In the rows, zero is written as 128.
Rotation paths and how fast each direction turns (degrees per step)
Each turn is a multiple of 5 degrees from 10 to 175, or 0.
Each row of a path follows its step; steps can be skipped.
Path 1:
step 0: [137 130 135 129 121 124 125 121 131 120 132 121 128 132 132 127 129 122
 127 131 123 125 136 124 129 129 128 118 125 125 126 132 134 120 127 129
 134 119 116 127 127 131 137 131 126 133 129 132 134 122 133 128 127 123
 125 134 127 136 116]
step 1: [122 132 125 122 125 123 127 122 135 125 130 126 126 140 136 131 127 131
 131 122 123 133 119 125 127 119 121 121 122 127 130 129 130 123 120 134
 131 126 129 131 129 133 124 133 133 138 127 123 134 126 123 132 126 121
 139 133 129 133 130]
step 2: [123 131 129 124 124 129 127 133 125 136 123 121 137 135 118 132 123 124
 134 123 123 123 125 132 122 124 125 125 125 135 127 127 131 126 116 122
 131 132 120 132 129 121 121 124 127 138 136 120 120 130 126 126 126 131
 126 133 131 131 130]
step 3: [128 131 122 127 129 130 130 126 127 132 132 120 131 135 120 127 129 127
 131 135 133 121 121 134 122 129 131 131 135 123 134 138 118 132 127 128
 128 131 123 126 121 131 124 116 126 120 136 126 124 123 121 136 135 125
 130 133 129 129 135]
step 4: [128 127 126 127 131 133 125 124 121 129 130 127 137 125 128 138 130 128
 125 139 138 127 125 131 126 129 133 132 132 127 127 128 126 135 129 135
 130 140 134 122 125 131 121 127 129 130 124 120 126 131 141 124 134 124
 128 123 116 134 129]
step 5: [129 126 126 131 124 131 135 128 131 131 128 129 133 131 134 128 133 123
 120 132 132 128 127 127 131 124 132 132 133 133 121 129 125 129 132 130
 120 125 136 124 132 129 123 119 128 133 110 140 128 137 129 125 134 133
 117 132 127 125 132]
step 6: [123 127 129 139 134 129 127 133 127 121 132 130 124 128 128 130 131 130
 132 136 132 132 117 120 126 122 128 128 128 128 123 123 129 128 130 122
 122 125 129 128 130 124 145 122 130 131 123 139 130 120 130 120 129 134
 122 119 127 130 125]
step 7: [123 131 131 142 132 122 129 126 126 124 123 135 130 121 134 132 129 134
 130 132 118 130 128 132 132 133 125 117 136 130 126 124 138 122 135 134
 132 121 129 131 133 131 133 124 128 127 124 126 124 122 122 128 126 130
 134 123 131 122 133]
step 8: [133 132 131 133 121 126 124 130 127 118 123 128 132 122 124 131 131 127
 138 125 118 129 138 128 128 133 121 130 117 131 126 131 126 127 130 134
 132 122 121 128 137 134 128 135 130 127 128 136 122 121 134 124 132 126
 134 134 137 133 129]
step 9: [134 128 125 126 125 133 128 126 129 118 130 124 130 137 126 126 123 129
 131 126 116 124 133 128 124 125 123 122 125 118 132 130 130 128 124 121
 131 123 124 123 125 133 130 138 132 124 121 122 136 129 126 130 122 119
 126 128 132 135 141]
Directions:
[129 127 126 129 127 129 125 130 125 127 129 127 130 128 128 127 127 127
 128 126 132 129 129 130 128 127 130 126 130 127 128 127 128 131 125 127
 127 129 131 128 127 130 127 128 128 126 127 128 128 127 129 128 128 127
 127 129 130 127 128]
55
Path 2:
step 0: [128 119 125 126 123 130 136 124 129 124 125 129 135 119 123 124 124 136
 127 132 124 133 118 127 126 129 133 131 130 127 124 124 139 127 130 130
 130 145 131 125 137 142 134 122 133 134 125 128 127 127 131 122 132 124
 129 120 121 137 125]
step 1: [126 127 133 125 128 123 134 128 128 133 127 126 137 129 131 124 124 135
 130 124 130 125 128 126 127 120 127 116 126 120 131 116 141 125 124 119
 121 128 139 123 135 139 127 131 126 133 122 128 128 126 129 113 128 126
 126 125 126 134 136]
step 2: [125 127 132 125 129 126 131 126 132 125 134 135 121 119 133 128 126 120
 132 127 126 130 126 123 123 127 129 118 126 129 125 121 131 123 131 123
 121 127 128 132 128 140 128 125 125 140 121 138 134 121 115 124 121 123
 116 119 127 135 128]
step 3: [132 127 126 131 129 126 126 133 125 117 128 125 130 129 128 119 127 121
 128 124 125 124 122 129 128 121 129 133 126 124 125 117 128 129 139 128
 125 125 127 132 137 134 132 131 135 133 133 135 139 118 132 121 130 113
 119 116 123 129 126]
step 4: [128 133 130 127 128 124 124 127 130 127 121 138 127 120 125 119 133 117
 130 127 139 129 129 129 134 120 128 128 128 132 139 123 138 129 127 124
 128 123 128 129 121 134 125 134 128 125 133 125 133 121 133 119 132 114
 128 117 131 138 129]
step 5: [131 122 122 123 132 130 127 131 128 125 123 131 129 110 124 118 135 120
 130 130 126 134 123 125 134 123 126 128 125 121 124 131 128 130 122 117
 136 133 132 121 125 135 124 127 126 132 130 126 127 122 130 129 123 117
 117 130 129 133 118]
step 6: [123 123 126 128 127 134 136 121 123 124 120 129 139 125 120 125 124 130
 131 126 122 126 128 124 128 127 126 133 124 122 131 123 130 119 135 120
 138 131 142 123 122 130 134 121 128 129 127 126 127 120 136 127 134 122
 120 121 122 139 127]
step 7: [125 120 127 124 127 127 134 126 127 135 131 137 124 130 125 126 124 131
 131 123 124 121 132 125 124 125 132 123 118 128 135 125 128 136 126 122
 125 136 135 119 121 140 137 134 125 131 123 126 133 132 130 118 133 119
 120 128 132 141 129]
step 8: [124 121 130 122 120 128 143 133 129 123 127 129 125 122 128 124 125 123
 139 123 130 126 126 122 131 136 130 134 130 128 122 125 133 132 127 127
 125 140 126 122 128 141 133 132 135 133 122 134 130 124 123 121 123 126
 114 123 123 127 133]
step 9: [118 120 137 135 125 129 135 137 126 120 127 130 136 131 127 116 129 129
 130 129 127 127 125 134 130 130 133 124 127 122 136 120 134 128 129 129
 126 127 131 138 132 135 121 131 136 134 123 132 130 132 129 116 131 121
 123 116 124 130 124]
Directions:
[127 127 129 129 128 127 126 127 125 130 129 128 131 131 128 127 129 126
 127 128 131 127 131 127 128 127 128 129 127 126 130 128 128 127 128 130
 128 129 129 127 128 131 128 127 127 131 130 127 128 129 128 129 128 128
 131 127 129 128 130]
125
[126 127 128 128 128 127 125 128 128 129 128 128 124 126 126 128 128 125
 127 129 126 129 126 125 130 129 130 126 129 126 127 129 126 130 128 127
 127 130 127 128 128 128 129 130 126 130 128 127 127 127 127 129 127 130
 129 127 130 128 131]
130
[126 130 128 130 127 130 128 129 128 129 128 132 126 127 127 129 128 128
 128 128 131 127 129 128 127 124 128 126 126 129 128 128 129 126 126 128
 127 128 129 130 127 129 128 131 126 126 127 129 127 130 129 128 126 127
 127 131 129 129 128]
130
[129 129 128 128 129 129 128 129 129 130 129 125 128 128 128 130 128 128
 126 127 128 128 131 127 129 130 129 128 129 130 127 129 128 128 128 128
 127 126 129 129 129 126 127 130 130 129 125 127 130 129 131 132 126 129
 131 128 128 129 126]
0
[126 128 126 125 127 128 130 125 131 129 127 127 129 129 126 126 128 127
 127 129 129 126 128 126 128 130 129 128 125 127 130 129 127 128 127 128
 127 131 129 127 128 125 129 128 127 127 128 127 128 130 129 129 128 127
 126 128 127 127 127]
45
Path 3:
step 0: [129 133 134 135 131 127 131 140 131 133 118 135 122 134 129 136 134 135
 125 129 122 132 123 118 130 134 125 130 133 125 132 133 136 132 130 136
 127 123 136 129 129 128 121 121 117 117 126 129 136 130 119 130 118 135
 133 131 131 124 134]
step 1: [134 139 131 134 131 128 128 135 111 126 123 133 131 131 134 127 131 129
 135 136 122 137 132 119 120 128 116 131 136 118 138 129 125 127 122 125
 127 132 132 134 126 117 128 137 127 123 126 126 131 132 124 128 125 121
 128 127 128 129 121]
step 2: [126 131 120 122 135 135 125 136 123 136 131 132 128 129 130 134 122 127
 124 129 128 135 130 134 114 126 122 137 128 124 135 125 119 125 112 128
 126 136 124 124 123 138 127 139 131 130 134 128 127 125 129 136 121 123
 136 128 129 126 136]
step 3: [136 129 118 131 127 128 137 136 134 142 124 131 115 138 127 121 127 132
 118 132 133 129 130 134 121 124 130 127 123 137 137 132 121 131 131 129
 122 125 126 121 125 122 122 125 132 126 132 132 134 126 129 132 123 122
 124 134 127 125 140]
step 4: [131 128 121 142 118 135 137 127 123 123 124 119 132 140 125 117 128 131
 118 133 130 120 136 125 123 123 119 125 130 131 138 118 136 134 134 125
 126 131 130 128 128 122 130 133 125 137 125 131 127 130 126 131 124 126
 127 127 120 132 131]
step 5: [130 122 118 125 127 135 133 131 139 119 139 124 132 122 136 132 130 129
 131 126 126 132 141 128 122 126 119 126 128 123 125 120 131 131 125 133
 129 137 134 125 125 128 124 131 124 138 133 133 122 125 130 127 121 132
 121 121 115 131 135]
step 6: [130 124 128 121 130 130 129 122 130 132 125 134 121 123 135 135 134 125
 130 122 133 122 141 127 130 127 125 129 121 130 123 137 128 121 130 132
 124 132 136 122 123 119 132 125 129 133 123 145 124 120 128 126 124 127
 119 143 123 123 136]
step 7: [134 120 130 135 133 135 125 120 120 133 120 120 122 129 129 132 126 126
 123 130 125 116 144 131 134 129 131 131 121 125 123 123 133 136 122 130
 128 126 121 131 127 118 136 130 122 132 125 129 124 128 121 123 123 129
 121 135 139 126 120]
step 8: [131 123 135 128 134 123 126 133 138 129 125 125 124 135 120 130 117 124
 124 131 127 130 137 124 132 124 136 130 125 116 119 127 134 127 122 134
 133 139 122 129 120 125 125 130 112 130 133 121 122 125 134 125 125 131
 131 123 122 130 120]
step 9: [130 135 134 122 130 128 116 131 140 125 118 134 119 132 126 121 132 123
 132 124 137 134 139 121 135 125 127 121 133 120 132 124 122 117 132 129
 124 133 123 116 127 132 131 126 123 123 128 127 127 127 126 121 132 132
 129 135 123 121 125]
Directions:
[127 125 131 128 128 129 128 126 131 129 128 128 128 128 128 130 129 128
 129 129 128 126 129 130 131 128 128 129 128 125 127 129 130 127 126 128
 128 127 131 128 130 125 129 128 130 126 126 128 127 130 129 127 126 128
 128 125 129 128 130]
45
Path 4:
step 0: [121 128 127 136 128 124 126 124 115 129 126 121 130 135 137 123 123 130
 135 121 131 135 125 128 128 124 125 119 125 127 132 128 117 130 134 119
 128 125 129 128 120 123 128 123 136 119 121 123 133 133 127 135 122 120
 129 130 127 135 130]
step 1: [134 137 118 125 127 129 124 129 119 131 128 129 127 117 136 122 126 134
 129 126 128 125 133 121 126 128 135 133 131 128 132 130 121 116 135 130
 138 128 123 126 128 129 135 126 125 126 119 124 124 125 126 133 114 125
 126 136 135 125 124]
step 2: [133 123 128 125 133 130 125 123 125 133 126 130 129 132 133 127 127 125
 133 121 129 131 119 118 128 132 129 126 135 135 133 128 136 135 131 120
 140 118 134 127 125 132 125 128 133 124 122 122 130 125 120 131 123 125
 138 127 142 133 129]
step 3: [122 125 119 138 129 121 125 131 123 126 133 127 130 134 134 128 131 127
 127 127 125 132 126 125 130 121 128 136 126 122 128 125 116 127 132 127
 133 125 130 124 136 123 135 119 135 122 123 120 132 134 118 140 122 123
 124 128 136 134 131]
step 4: [127 136 123 129 132 128 122 131 124 123 133 128 120 126 134 124 123 133
 124 127 137 135 136 125 126 129 130 134 134 128 136 135 122 129 134 120
 136 132 122 135 124 130 129 132 128 122 124 129 125 120 125 128 120 128
 136 129 145 124 128]
step 5: [132 122 130 132 125 122 124 117 117 130 128 133 130 130 133 126 131 134
 131 132 125 131 126 119 129 135 133 122 130 133 125 131 126 132 137 123
 130 121 135 128 121 126 129 118 136 118 124 126 125 128 117 132 123 118
 136 125 131 123 128]
step 6: [126 131 124 131 126 133 124 132 117 131 135 120 124 131 126 126 131 124
 126 122 125 124 129 118 127 115 127 129 121 123 127 130 124 121 139 125
 140 121 121 122 124 128 133 120 130 127 128 129 131 128 123 135 119 129
 127 132 139 129 132]
step 7: [126 131 127 131 129 128 128 128 126 140 126 128 122 121 138 123 123 125
 125 132 136 137 125 124 130 131 129 133 136 131 133 128 122 130 131 129
 138 127 121 130 118 131 131 131 133 125 127 119 134 126 122 126 127 116
 137 123 141 130 126]
step 8: [129 122 129 125 129 128 131 127 129 129 132 135 134 128 128 122 132 136
 131 126 124 133 134 123 128 120 137 129 129 128 128 120 122 127 137 112
 133 130 134 123 129 132 135 120 139 122 121 124 123 132 116 134 124 122
 132 128 132 127 131]
step 9: [121 135 124 131 136 128 121 125 121 125 126 126 125 129 128 131 133 124
 126 121 136 127 128 122 126 125 133 125 131 124 127 127 125 131 134 127
 143 124 123 135 125 128 138 121 138 127 130 132 129 116 127 138 125 131
 125 125 140 124 128]
Directions:
[129 129 128 128 131 126 127 128 126 129 127 126 125 130 128 126 129 126
 128 126 127 128 129 128 125 130 129 128 129 130 128 128 131 129 129 127
 129 130 126 132 128 128 129 130 128 131 128 128 130 128 129 126 128 128
 128 126 129 127 130]
145
Path 5:
step 0: [124 116 133 125 116 131 132 129 132 124 138 131 124 125 128 131 135 125
 121 134 127 120 128 123 131 136 117 122 116 126 125 127 129 125 125 133
 128 117 125 127 131 129 128 131 132 121 130 130 120 119 137 121 126 132
 124 122 130 133 140]
step 1: [122 120 135 121 123 127 126 121 121 118 133 136 127 132 131 125 128 125
 121 129 128 124 127 133 119 132 127 119 131 133 117 119 118 127 129 124
 132 125 120 119 127 126 138 121 128 130 123 127 126 127 124 120 128 122
 120 140 131 133 131]
step 2: [121 136 126 126 110 131 133 126 118 130 136 126 123 125 121 131 143 127
 128 127 126 134 131 132 124 138 138 126 134 125 122 125 134 130 129 130
 130 130 120 130 128 135 129 122 127 128 125 138 121 127 123 124 129 122
 130 130 124 139 132]
step 3: [117 128 129 128 111 123 127 128 119 136 121 133 117 137 132 127 128 126
 123 122 113 128 122 125 123 128 130 123 130 121 134 131 128 127 115 130
 125 130 128 129 125 127 127 127 134 130 122 124 136 125 131 130 133 125
 123 130 127 138 135]
step 4: [129 133 128 135 120 135 135 115 132 135 124 136 125 128 126 121 128 135
 126 116 128 137 129 134 121 127 133 129 120 127 131 122 127 137 121 119
 133 120 130 126 130 126 126 125 136 134 131 129 129 139 122 133 130 127
 123 132 136 131 139]
step 5: [117 123 118 137 126 129 130 127 134 124 127 121 122 126 120 128 127 130
 123 131 120 136 130 134 130 126 132 136 122 131 128 123 136 131 127 131
 130 126 121 129 129 125 121 126 124 120 132 119 129 133 137 128 127 130
 118 121 138 141 140]
step 6: [123 125 119 128 129 129 134 116 126 125 136 124 119 120 139 116 118 132
 117 130 121 117 119 126 125 122 121 123 126 137 128 122 132 126 136 131
 134 129 125 126 124 128 124 127 135 134 128 129 129 135 128 130 126 124
 125 125 133 130 135]
step 7: [132 131 126 120 129 144 132 129 119 120 141 128 124 125 130 123 127 123
 120 125 127 126 132 124 136 132 131 127 119 143 128 121 130 140 122 131
 129 128 132 124 133 129 127 132 124 126 126 134 124 130 131 119 133 125
 134 127 134 138 135]
step 8: [124 121 120 126 117 125 125 131 121 126 127 130 125 127 135 126 121 124
 125 135 126 134 125 132 136 136 126 122 128 129 126 114 121 128 126 134
 136 125 133 129 132 118 127 135 137 124 123 134 126 127 136 119 130 121
 123 126 117 138 125]
step 9: [130 127 135 126 116 130 134 128 124 130 135 134 124 124 128 120 131 123
 136 131 129 124 135 130 113 139 125 123 129 127 129 125 130 131 120 133
 126 123 129 119 127 126 127 137 141 128 126 128 120 133 122 121 119 120
 118 124 130 128 130]
Directions:
[127 125 126 130 128 128 129 130 128 130 127 128 128 127 127 129 128 125
 128 130 128 129 126 126 130 127 127 127 128 125 126 129 130 128 129 129
 128 129 126 129 127 128 126 128 131 128 128 131 129 126 130 128 127 129
 126 127 126 130 128]
130
[126 129 130 130 127 126 130 128 127 132 127 131 128 129 127 127 129 127
 128 129 128 129 130 127 128 127 130 128 130 125 130 127 126 128 129 130
 128 128 127 129 128 131 131 128 127 128 128 127 128 128 126 128 130 128
 126 129 130 128 126]
45
